In the rows, 128 means zero.
Turns, then the turns between two rows, first turn first; the first pair answered
Q (before => after):
[ 93  96 121 134 143 162 140 146  98 104 127 117 158  99 148 137  99 157
 117  84 141  99 138  73 142 107 131 121 133 148 115 103] => [116 107 101 151 133 146 150 154 133 117 139  99 131 101 152 151  92 188
 100  98 125 120 130 107 129 140 154 144 145 140 124  71]
[135 133 143 143 123 117 126 133 113 134 110 107 109 135 117 130  88 126
 158 127 124 153 185 132 138 140 161 134 171 128 145 122] => [110 124 153 125 135 152 119 122  87 114 102 137 140 134 121 125 110 105
 155 113 131 121 179  93 147 110 142 122 154 144 132 142]
[117 126 129 124  88 122 134 117 118 119 125 113 172 125 140 120 128 136
 129 114 138 109 147 120 137  93 122 100  96 137 111 136] => [113 129 109 126  90 128 138 123 134 123 136 123 160 125 155 119 132 163
  94 122 119 109 128 131 131 109 118 118 102 146 108 104]
E (before => after):
[144 119  92 118 141 179 120 147 163 120 128 165 120 142 121 113 140 157
  92 140 101 122  87 136 116 137 126 127 118 157 139  83] => [161 127 120 135 125 148 121 157 161 128 120 129 100 151  97 124  91 160
 134 137 104 157 136 159 121 149 160 130 151 152 168  92]
[129 117 111 136 126 146 146 141 130 134 137  98 133 134 150 151 112 140
 127 113 161 110 127 122 133 105 134 129 120  89 127 131] => [120 125 106 129 115 169 131 136 124 127 126 120 148 132 155 132 116 149
  87 116 141 102 130 126 135 100 118 138 120 130 108 123]
[126 103 102 124 121 131 154 133 153 150 123 145 117 156 174 111 149 132
  81 121 113 138 107 120 133 151 112 152 134 143 105 117] => [137 103 122 141 104 102 153 131 148 149 110 120 102 162 154 109 109 132
 105 118 113 160 148 135 129 165 138 154 158 144 126 122]
S (before => after):
[107 110 134 103 108 124 120 108 105 131 114 161 126 162  91 108 117 136
  99 156 140  98 135 113 131 118 126 117  76 152 152 111] => [104 108 137 101 111 126 127 108 105 132 113 156 127 162  90 107 118 132
 108 147 147  97 137 108 134 119 128 113  72 139 151 117]
[111 113 136 126 167 120 138 127 102 149 107 125 122 143 149 139  85  87
 140 146 126 117 123 101 111 129 146 142 144 115 163  90] => [114 118 141 133 157 113 138 128 105 156  99 119 119 147 145 138  77  89
 140 145 122 128 135 110 110 128 151 142 152 125 166  88]
[134 133 159 116 122  97 115 113  77 135  97 133 133 140 106 109 129  88
 143 129 143 136 170 111 146 114 136  99 135 154 147 161] => [134 147 152 113 124 102 106 115  85 139  96 140 129 142 106 101 142  93
 135 140 121 149 167 115 147 117 134 111 140 173 141 150]
C (before => after):
[122 126 123 134 137 135 121 130 134 135 141 146 136 108 147 115 141 131
 122 161 103 128 114 127 132 130 116 133 123 142 110 123] => [105 117 140 137 145 142 124 128 113 119 130 142 142 112 137 121 115 125
 144 135 121 120 145 108 143 120 122 129 141 138 134 128]
[123 119 189 125 130 104 128 127  95 109  95  91 142 122  94 131 109  90
 217 110 161 131 179 102 148 110 147 107 137 129 148 169] => [170 147 131 109 121  91 118 124 171 162 139 111 104 108 121 110 196 103
 138 187 100 152  71 175 122 151 123 139  86 139  89 128]
[149 160  97 107 114 119 120 140 120 149 115 125 103 145  95 123 143 142
 112 145  95 147  61  94 147 126 123 160 134 141  52 181] => [114 142 115 114 142 144 124 163  96 132  87 133 116 154  93 136 120 144
 134 104 108 138 100  50 160 117 129 161 176 136  90 181]
[121 119 142 146 154 124 143 145 117 119 124 109 110 137 129 145 103 143
 159  91 109 132 148 120 137 126 152 126 164  92 163 120] => [154 135 146 144 109  81 128 118 126 134 150  95 103 126 123 134 114 131
 150 133 117 145 121 179 129 134 144 119 106 102 121 145]
Pairs:
Each pair is 2 to 4 turns apart.
[128 112 138 123 155 154 103 151 123 110 120 120 128 102  84 108 156 103
 190 143 135 122 170  73 124 132 135 103 145 143 187 140] => [146 111  95 123 164 158 112 160 169 133 159 133 106  93 119 119 186 132
 135 160 116 123  95 106 104 161 133 131 123 121 161  99] => E, Q, Q, E
[127 133 113 110 102 120  99 115 119 144 150 144 127 132 140 113 137 131
  99 147 142 113 104 155 133 121 113  96  72 147  84 142] => [103 123 139 117 103 120 108 122  83 125 132 133 145 138 125 121 101 125
 128 113 165 104 157 121 146 104 123  80  91 146 109 160] => C, C
[131 120 164 134 121 121 128 116  96 107 123 107 148 125 109 140  86 129
 165 103 154 121 164 113 138 113 131 109 137 120 146 155] => [145 118 158 127 105 100 124 100 108 116 146 106 144 119 118 139 108 116
 151 126 162 116 121 144 131 119 117  99  92 114 115 164] => C, S, C, C
[149 172 124 131  86  81  78 114 113 129 127 142 128 156 108 100 118 132
 112 108  79 136 159 191 139 139 131 151 160 201 130 115] => [136 166 116 126  95 110  73 113 107 124 126 165 147 153 115  94 131 132
  89 103  77 124 145 172 142 133 119 149 154 214 120 108] => Q, Q, Q
[120  88 137 127 141 132 158 115 126 158  97 135 138 159  66 123  88 150
 106 136 101 123 145 110 100 136 137 152 167 157 196 104] => [144  92 121 128 143 105 166 114 158 186 121 112 107 144  73 132 108 132
 110 167 109 135 103 141  85 157 140 149 140 120 186 111] => C, C, E
[ 85 132 186  87 166 182 120 112  85 118 102 139 132 151 167  87 191 136
 125 145 141 151 112  97 169 101 127 142 123 152 133 115] => [112 148 183 115 144 150 122 129  99 126 100 114  99 159 160  90 151 173
 121 143 106 190 142 133 164 133 162 169 169 159 160  80] => E, Q, Q
[137 143 143 142 142 100 143 116  79 117 147 114  93 172  92 103 114 138
 182 141 156 160 188 129 132  88 110  89 125 119 117 165] => [150 165 102 135 157 131 135 133 118 152 139 143  70 175 112  82 164 159
 120 170  87 178 154 136 122 116 105 131 148 154 112 113] => S, C
[153  88 152 139 112 108 147 125 163 143 162  94  91 118 143 180 141 143
 145 135 185  81  95 139  95 116 129 145  92  39 139 151] => [128  81 136 125 130 153 143 119 159 128 162 139 113 119 158 167 172 156
  98 123 167  53  74 117  90 106 101 153  83  62 122 130] => Q, Q
[134 131 159 143 158  91 165 170 131  68 153 115  61  90  74 160  94 113
 159 123 177 103 108  98 141 134 153 121 115  81 133 151] => [143 135 154 142 141  80 164 158 135  74 159 109  60  89  76 156  98 110
 150 144 172 110  96 118 139 142 148 122 101  86 128 156] => C, C, C
[112 121 128  98 104 146  99 105 108 110 130 154 179 116 116  96 167 118
  76 135 130  93 127 106 132  92  85 111  88 170  81 146] => [146 126 111 144 134 113 142 157 163 152 127 105 103 132 115 136 102 171
 111 124 107 159 165 146 121 160 167 178 194 118 168  76] => Q, E, C
[ 93 101 103 102 142 134 145 152 158 117 145 151 174 115 133 158 108 177
  91 110 126  85 117 102  90 124  80 129  99 132 121 100] => [144 135 115 121  93  78 123 130 166 133 137 116 144 122 112 134  96 186
  93 152  97 137 138 171  81 153 104 144 104 163 113 106] => E, Q, C
[139 126  82 103 129 137 141 145 173 143 157 141 130 123 137 136 167 147
  76 158 101 142  76 168 127 138 118 136  99 133  92  86] => [149 142 159 121  96  81 124 119 105 118 118  93 136 137  81 128 107  96
 171 146 138 165 179 170 154 115 148 104 126 148 120 148] => E, Q
[165 180 166 129 186  94 115 182 146 250 114  85  17 169  71  71 151 128
 148 185  67 152 157 174 106 185 139 181 216 143 186 104] => [108 175 171  80 180 175  78 139  84 200  90 177 105 163  80  23 227  86
  79 172  58  83 138 102 124 114  62 140 150 235 113 129] => E, Q, Q, E
[134  95 151 104 117 113 141 124  96 118 143 135 138 122 124 129 113  96
 191  94 169 105 141 118 139 103  91  75 123  94 132 181] => [144 105  89 109  98 156 138 127 146 131 164 177 133 126 161 107 134 166
  81 116  92 115  97 151 119 140  80 125 135 153 105 102] => E, Q
[149 137 127 151  73  96 120 129 127 123 123 104  79 152  95 114 100 136
 119 138 106 162 146 182 136 146 157 104 134 170 147 129] => [124 123 133 155  94 118 130 138 118 116 107 105  88 152  97 122  85 134
 131 107 113 155 173 145 143 140 162 104 168 163 175 124] => C, C
[141 141 142 131 166  81 132 120 135 152 110  86  91 120 105 143 131  70
 176 148 152 143 133 106 136 136 142 123 140  93 161 138] => [ 93 128 138 112 169 138 127 115 107 118 101 133 148 118 121 133 147  74
 136 121 151  98 136  54 145  98 105 101 117 126 139 142] => E, C
